In the rows, 128 means zero.
Each row of Y is roughly a mix of the hidden directions of one of 4 groups.
Y, 135 rows:
[[102 148  96 165 124 191 116 156 154 122]
 [124 134 138 102  87 156 123 151  55 123]
 [110 122 144 100 114  76 157 118 189 114]
 [ 96 129 170  86 165 140 125 124  94  84]
 [116 142 124 139  96 159 125  99 103 200]
 [168 112 113 117 188  91 102 132 155 103]
 [ 64 141 164 156 120 113 105  95 139 156]
 [176 174 124 118  91 150 155 163 148 149]
 [ 95 133 101 129 133  80 132  87 100  78]
 [167 128  89 118 161 183 147 116 116  93]
 [143 179 142  99 132 176 118 155 111  85]
 [110  79  98 159 133  83 145 111 127 172]
 [132  79 114 142 123 143 177 115 130  69]
 [107 131  75  97 112 107 112 126  76 164]
 [146  74 139  98 137 127 183 112 118  92]
 [123 124 130 177 165 106 143 112 192 115]
 [157 172 125  91 111 165 140 183 117 137]
 [130  86 146  55 114 151 147 145 116 141]
 [120 125 113  84  79 151  91 136  84 152]
 [106 103 147 105 117  72 148 109 184 126]
 [ 95 171  86  89 127 149 127 142 166 158]
 [102 158  96  95 133 180 114 158 170 136]
 [139 108 153  57 114 156 167 147 118 129]
 [155  67 128  84 121 154 162 150 113 117]
 [113  65 148  81 107 152 141 152 102 134]
 [ 93 107 115 141 179 134  93 108  98  84]
 [125 119  92 171 135 111  77 126  74 133]
 [108 182 177 156 124 122 115  87 153 125]
 [109 142 135 194 121  84  93 119 154 145]
 [152 161 170 110  85 125 135  83 166 124]
 [150 130 163 150 127  74  74 123  96 117]
 [169 165 122 124 132 156 141 177 161  87]
 [ 84  77 165 125 148  96 113  99 136 101]
 [ 96 160 118 170 131 178  96 166 141 121]
 [134 153 104 148 103 151 133 133 162 200]
 [150  97 179 149 123  80 147 105  91 115]
 [132  91 153  89 142 113 146 104 105  67]
 [146 176 145  70  97 159 133 134 103 144]
 [121 153 110 102 133 179  89 169 168 132]
 [141  69 129  77 110 139 133 167  98 124]
 [ 81 143 136 106 135  87 147 111 160  75]
 [153  75 111 102 135 174 162 140 104 101]
 [ 95 178 117 128 144 104  63 137 114 119]
 [165 152  74 127 139  87 107 163 145 152]
 [114 105 116 151 123 116 113  64  93 173]
 [107 122 102  84 127 119  99 119  68 166]
 [153 133 137 160 205 101 148 115 113 124]
 [116  55 100  98 122 116 130 155  98 143]
 [146  99 123  59 131 172 153 143 107 121]
 [128 182 139  82 121 162 120 102  88 108]
 [146 124 106 121 150 172 176 112  98  79]
 [106 140 100 143 114 128 125 118  54 170]
 [117  70 113 170 149 124 118 169 109 161]
 [113 179 107  91 139 112  90 123 128 180]
 [150  96 141  88 132  81 157  83 103 119]
 [172 123 170 159 118 144 101 152 131 181]
 [ 95  81 131 172 132  80 128 105 158 137]
 [ 91 141 154 142  68 172 152 123 117 150]
 [186 132 110 147 109 143 121  74 131 167]
 [145 102 122 151 116 134 118  81  86 186]
 [160  79 131 136 111 159 190 130 150 134]
 [131 129 180 172 126 154 154 132 170  90]
 [171 117 127  64 134 121 111 153 160  95]
 [173 116 130  85 167 105 113 151 139  81]
 [112 141 124 143  95 159 125  99 103 198]
 [110  93 124 141 155 147 120 172  63 140]
 [127 159 167 134 137 191 143  89 144 106]
 [191 134 125  99 174 105 150 146 135 100]
 [ 64 113 149 122 114 109  94 123 133 179]
 [141 116  81  99  93 127  68 127 141 156]
 [138 140 121  42 135 121 112 135 154 148]
 [165 119 125 109 172  95 133 151 155  73]
 [137 128 102  76 117 160 156 128 173 169]
 [149  56 111  93 117 109 150 156 111 129]
 [143 127 144 150 208  99 144 119 111 111]
 [121  64 131  95 108 136 116 161  83 116]
 [172 141 151 118  79 126 150 141 173 165]
 [133 159 139 142 120 148 183 118  78 170]
 [ 91  73 153 160 102 113  87 137 107 127]
 [163 119 134  77 143 116 132 148 183  90]
 [ 77 130 157  93 140 134 124 179  98 100]
 [128 134 133 109  84 170 104 116  91 183]
 [151 112  95 104 177  82  96 140 117  99]
 [152  59 111 105 127 150 165 147 108 112]
 [129  69 110 185 140 107 134 145 128 162]
 [191 147 104 125 139 159 165 148 131  91]
 [ 94 141 146 187 159 122 168  99 118 150]
 [ 70 125 128 171 102 138 110 118  78 142]
 [130 123 114 165 158 114 119 106 178  70]
 [134 185 119 183 144 107 106 102 158 126]
 [ 73 106 133 124 110  85  99 141 124 177]
 [129 167 110 173 122 130  71 154 135 165]
 [140 129 124 157 155 122 117 102 177  63]
 [153 140 109 176  92 134 117 133 157 186]
 [131 128  93  89 127 182 148 149 174 150]
 [ 99 157 136 176 127 182 104 167 140 126]
 [ 70 129 152  93 144 126 128 172  96 100]
 [150 179 141 175 112  81 116 149 154 123]
 [139 117 102  76 164  86 120 152 104  92]
 [128 122 157 141 113 139 144 146 194  75]
 [155 186 127  96  95 127 152 130 176 121]
 [112 132 137 175 138 185 108 173 133 100]
 [162  82 174 161 116 102 158 113 103 113]
 [155 107 104  98 137 150 131 186  99 170]
 [115 147 132 144 120  53 115  90  96 126]
 [157 102 139 113 130 194 126 169 163 122]
 [103  86 130 180 133  83 128  96 160 130]
 [135 145 126 121 115 171 113 147  63 172]
 [122 135 134 172  82 143 152 144 182  97]
 [120 152 148 188 114  75 100 121 155 136]
 [ 93  72 133  95 110 102  94 142  98 150]
 [158 173 142 100  77 129 161 141 153 156]
 [ 85 147  78 130 129 181 155 138 156 121]
 [100  53 130 102 113 115 112 142 118 162]
 [104 146 140 195 120  90  98 115 154 146]
 [136 123  91  88 114 116  92 148  65 128]
 [102 139  81  92 127 164 173 128 163 145]
 [ 77 169 122 114 142  90  96 109 104  96]
 [166 174 130 104  85 136 157 155 159 152]
 [117 156 102  87 132 174 115 158 171 158]
 [111 182 118  95 127 102  77 134 141 164]
 [138  78 135  63 111 141 126 159  99 128]
 [156 188 111 160 154 157 138 106 135  92]
 [ 84  98 187 105 141 121 102 115 118  93]
 [ 87  63 159 118 104 107 108 122 120 153]
 [138 182 136  90 105 119 141 108 180 101]
 [117 166  97 101 137 148  70 163 158 130]
 [147 134 111 134 164 113 118 121  50 153]
 [100 170 153 184 128 113 107  93 157 138]
 [138 115  86 181 166 125 139 163 143  93]
 [118 175 136 196 134 110 107 101 152 123]
 [128 188 118 178 148 108 119  94 158 130]
 [154  78 169 147 110 128 184 110 121 118]
 [137  73  80 102 128 115 134 173  99 136]
 [120 128 141 126 131 164 131 180  59 138]]
In each list below, one row fits none of the groups, and each other row fits one group, some only roughly. Which row is it?
  * q_404: [156 123 121  51 127 124 154 107 143 161]
  * q_165: [106 156 121  82 137 147 128 106  59 120]
  * q_355: [172  92 125  91 114 127 183 102 143 147]
  * q_67: [141 128 101 101 144 102 141 146  51 114]
  * q_514: [132 193 132  90 119 132 144 153 157  87]
  * q_763: [ 85 149 125 175 128  92  86 114 147 161]
  * q_143: [ 80  98 155 158 107  87  87 138 126 148]
  * q_472: [116 154 127 105 106 155 140 151  64 171]
  * q_9: [119  72 119 129 111  81  98 158 132 168]
  * q_227: [121 167 117 131 136 172  94 179 163 149]
  * q_892: [112 112 158 125  56 140 161  97 131 147]

q_892
  * q_318: [130 179 122 171 168 124 128 105 173 105]
  * q_781: [133 140 117 152 132 127 137 118  42 155]
  * q_758: [150 194 139 149 139 134 163 104 169 122]
  * q_52: [114 112 142 128 137 102 103  61 166  94]
  * q_314: [125 116 121 145 139 110  95 106 209 130]
  * q_501: [122 115 138 103 149 196 162 107 113  93]
  * q_652: [113  88 157  72  94 103 138 157 124 153]
  * q_770: [132 102 122 151 133 198 148 167 145 102]
  * q_443: [134 126 111 138 127 154 152 188  79 167]
  * q_684: [192 127 125 171 110 129 124 121 173 156]
  * q_248: [118 192 157 109  94 131 130 106 155  91]
  * q_617: [143 132 158  67 142 140 112  84 130  85]
  * q_846: [143 125 139 151 126 149  88 147  51 122]
  * q_863: [ 72 184 110  89 138 110 110 112 125 127]

q_318
  * q_852: [114 107 174 136 144 104 141  91  76  92]
  * q_123: [ 79 118 159 108 159 140  93 141 100  83]
  * q_504: [158  79 105  89 144 145 183 123 141 126]
  * q_254: [104 175 142 151 139  77  87 128  95 117]
  * q_423: [167 151 115 102 177  86  87 126 138 110]
  * q_735: [127 113 182  75  96 132 160 150 142 150]
  * q_362: [ 88 149 136  68 124 130 114 121  71 128]
  * q_834: [154 141 153  90 129  79 102 108 113 178]
  * q_409: [150  76 111 140 151 148 127 175  92 161]
  * q_38: [132 137 155 134 150 127 185 127 193 108]
  * q_923: [182 130 124 129 102 139 140 183 158 165]

q_423
  * q_531: [137  89 119 182 143 103 119 124 183 103]
  * q_631: [138 120 110 156 124 154 130 183  84 176]
  * q_756: [110 147 108 156 141  98 146 123 181  73]
  * q_959: [110 145 163 130 131 135 193 114 181 132]
  * q_331: [142 111 103 159 145  84 137  72 168 116]
  * q_712: [133  85 129 159 121 187 154 151 150  94]
  * q_991: [176 146  94 101 155 169 170 129 128 105]
  * q_386: [108 131 122 204 119 177 127 143 126 110]
  * q_719: [150 158  87 105 167 163 155 122 147  87]
  * q_838: [131 133  87  73 134 115 155  98 146 175]
  * q_695: [125 164 159  58  97 116 152 115 140 120]
  * q_246: [109  83 137 152 134 119 109 106  76 178]
  * q_694: [155 148 107 118 120 157 143 206 123 146]

q_719
  * q_579: [129 141 151  46 131 151 116 126  97 116]
  * q_377: [126 130 147 111 140 157 157 162 202 122]
  * q_818: [144 110  75 173 136  97 144  86 141 152]
  * q_192: [140 110 199 144 135 127 148 106  79 131]
  * q_70: [102 140  93 112  94 128 116 123  66 169]
  * q_578: [ 93 132 170 103 132 104 121 136 183  86]
  * q_471: [163  84 138 103 112 107 188 101 138 141]
  * q_678: [155 151 135  94 136 120 125  96 190  86]
  * q_936: [108 174 120  89 131  83 102  92 107 154]
  * q_761: [166 175 107 112 153 172 160 130 135  95]

q_377
  * q_542: [125 159 155 125 147  72  72 137  99 125]
  * q_6: [194 138  90 160 149 164 136 147 118 129]
  * q_901: [137 126 140 130 113 129 161 135 211 101]
  * q_931: [130  99 139 101 120 164 201 123 150 144]
  * q_488: [113 109 122 146  95  86 166 148 139 186]
  * q_588: [151 152 156  66 125 140 122 131 170  89]
  * q_755: [154  89 131 154 156 101 121  99 175  88]
  * q_809: [172 141 128 113 164  67 100 112 128 100]
  * q_255: [145  94 159 107 155 124 129 160 173  78]
  * q_48: [169  68 138 116 120 128 180  99 121 137]
  * q_93: [ 97 177 119 119 157 152  72 161 131 121]
  * q_597: [105 126 103 161 169 130  98  98 111  71]
  * q_925: [143 122 162 103 114 148 144 131 204 107]

q_809
  * q_689: [145  89  95 169 135  90 133  91 141 167]
  * q_626: [143 105  95  98 156  94  70 141 118  99]
  * q_806: [ 77 174 132 140 137  98  83 125 105 101]
  * q_113: [166  88 133  87 123 117 185 116 133 158]
  * q_351: [131 101 150 123 126  79 145  84  77 101]
  * q_731: [107 141 150  93  80 158 160 131 176 146]
  * q_493: [141 171 157  84 112 167 130 173 113 110]
  * q_343: [165 206 126 140 136 118 135 151 145 105]
  * q_221: [ 88 143  94 140  89 125 153 103 142 184]
  * q_76: [168 201 108 106 133 140 148 151 135 116]
  * q_63: [ 72 105 148 123 132  79 127 103 165 101]
  * q_780: [187 117 127 109 160 115 129 138 181  95]
  * q_865: [161 174 157 125 141  67 133 104 106 114]

q_865
  * q_692: [166 107 134  98 152 122 124 134 199 102]
  * q_278: [170 170 111 115  94 146 158 153 117 173]
  * q_792: [110 104 116 128  52 143 131 101 132 165]
  * q_238: [161 136 130 153 187 110 172 121 164 110]
  * q_987: [146  85 138 169 115 124 195 109 114 135]
  * q_911: [131 111 171  75 143 128 116 154 167  88]
  * q_967: [146 146  73 187 127 111 139  96 130 152]
  * q_308: [ 87 142 105 114  79 142 123 132  80 168]
  * q_679: [121 103 145 112 155 166  90 150  68 111]
  * q_759: [161  71 151 126 115 107 175  97 106 136]

q_792
  * q_523: [ 90 124 192 111  89 109 117 143 130 161]
  * q_299: [165  95 123  69 127 119 169  97 132 148]
  * q_122: [131 148 141 115 123 116 123  74 184  81]
  * q_571: [ 81 155 161 168 129 130 108  76 137 144]
  * q_681: [147 120  80  93 159  88 107 140  82 128]
  * q_907: [ 95  96 162  97 126  79 122  89 159 136]
  * q_601: [151 102 117  69 107 169 161 134  96 131]
  * q_292: [146  84 101 170 148  97 111  88 162 127]
  * q_469: [123  70  87 133 180 122 109 118 100 133]
  * q_989: [129 118 132 142 138 205 116 171 149 108]
  * q_582: [111 107 177  93 136 181 156  96 131 121]

q_601
  * q_431: [137  97 129 187 119 140 182 100 110 149]
  * q_862: [132 178 148 164 148 140 147  74 152 105]
  * q_871: [120 149 105 112 121 176 156 135 157 190]
  * q_668: [120 169 143  69 128 145 131 166 147  87]
  * q_593: [145  90 160 190 122 113 151 124 111  89]
  * q_240: [123 117 119 176 125 204 141 147 142 118]
  * q_988: [133 104  94  89 130 104  70 150 119  91]
  * q_28: [157 126  80  96 153  90 105 146  83 121]
  * q_955: [136 117 160 127 112 109  80 157 114 191]
  * q_95: [157 147 125 114 141 191 169 110 117  89]
  * q_665: [190 142 129 119  97 157 134 107 106 175]
  * q_245: [133 164 112  93 146 167 122 176  82 123]

q_955
  * q_419: [159 175 147 117 139 185 152 114 130  91]
  * q_529: [128 104 120 192 123 187 140 148 144 119]
  * q_487: [169  96  97  93 144 156 183 129 132 115]
  * q_889: [132 102 149 121 132  77 156  79  89 102]
  * q_365: [ 62 143 162 142 128 122 113  94 169 123]
  * q_881: [171  97 152 136  89 112 138 113 164 175]
  * q_358: [165  77 133 105 121 107 188 106 122 121]
  * q_243: [158 133 125 112 147 190 176 127 116  91]
  * q_820: [129 123 154 121 134 153  92 126  48 132]
  * q_105: [ 77 141 149 166 110 143 171  96 139 160]
  * q_287: [172 172  79 149 147  95 109 145 146 131]
  * q_294: [109 109 136 156 116  85 162  89 102  81]

q_365
